Each row has a name. Each question is about the rows just above it.

-1.187  2.114  0.395  8.130  2.113  0.690  2.275 -> A
 2.061 -5.140 -5.140  1.105 -1.241  1.105  0.642 -> Y
 3.890  5.962  1.032  3.411  1.059 -3.263  5.488 -> X
-1.187  2.114  0.395  8.130  2.113  0.690  1.987 -> R
-0.898 -0.898 -0.898  5.962  1.032  3.411 -0.898 -> J
Whose row is -1.187  2.114  0.395  8.130  2.113  0.690  2.275?
A
What is the next entry after -0.898  5.962  1.032  3.411?
-0.898
Which value appears more than once in J?
-0.898
Where do  3.890  5.962  1.032  3.411  1.059 -3.263  5.488 appear?
X
The row with -1.187  2.114  0.395  8.130  2.113  0.690  1.987 is
R
Where do -0.898 -0.898 -0.898  5.962  1.032  3.411 -0.898 appear?
J

-1.964  0.438  4.078  0.475  1.326 -1.512  1.164 -2.411 -1.272 -2.230 = Z
-0.454  0.291 -0.476 -0.366  0.016 -0.011  0.047  0.527 -0.103 -0.971 = F
-0.112 -0.528 -3.067 -1.728 -1.447  0.101  0.955  0.575  0.326 -0.644 = T
-5.963 -0.177  5.518  0.938  2.713 -3.393 -1.045 -2.499 -0.118 -3.942 = Q
-6.311  0.885  7.714  2.241  3.523 -0.477 -0.211 -3.400 -1.116 -3.461 = M
-5.963 -0.177  5.518  0.938  2.713 -3.393 -0.572 -4.337 -1.946 -5.112 = G
-3.349  1.535  5.419  2.395 -1.926 -1.879 -1.926 -1.660 -1.926 -4.121 = N
Give the next entry after 1.535 5.419.
2.395
Repeated in N:
-1.926

 3.345  1.351 -0.184 -3.173 = zivu
-7.157  0.711 -2.573  4.136 = Dol
-7.157  0.711 -0.817  2.779 = zami
 3.345  1.351 -0.617 -3.173 = Bikek
 3.688  4.479 -4.447 -5.853 = kizi
-6.332  6.658  6.658  6.658 = nure
 6.679  2.177 -0.894 -5.901 = bet
 4.952 -0.314  1.598 -2.995 = nado
The value that nure holds more than once:
6.658
Give the next entry after  0.711 -0.817.
2.779
Which row holds  4.952 -0.314  1.598 -2.995?
nado

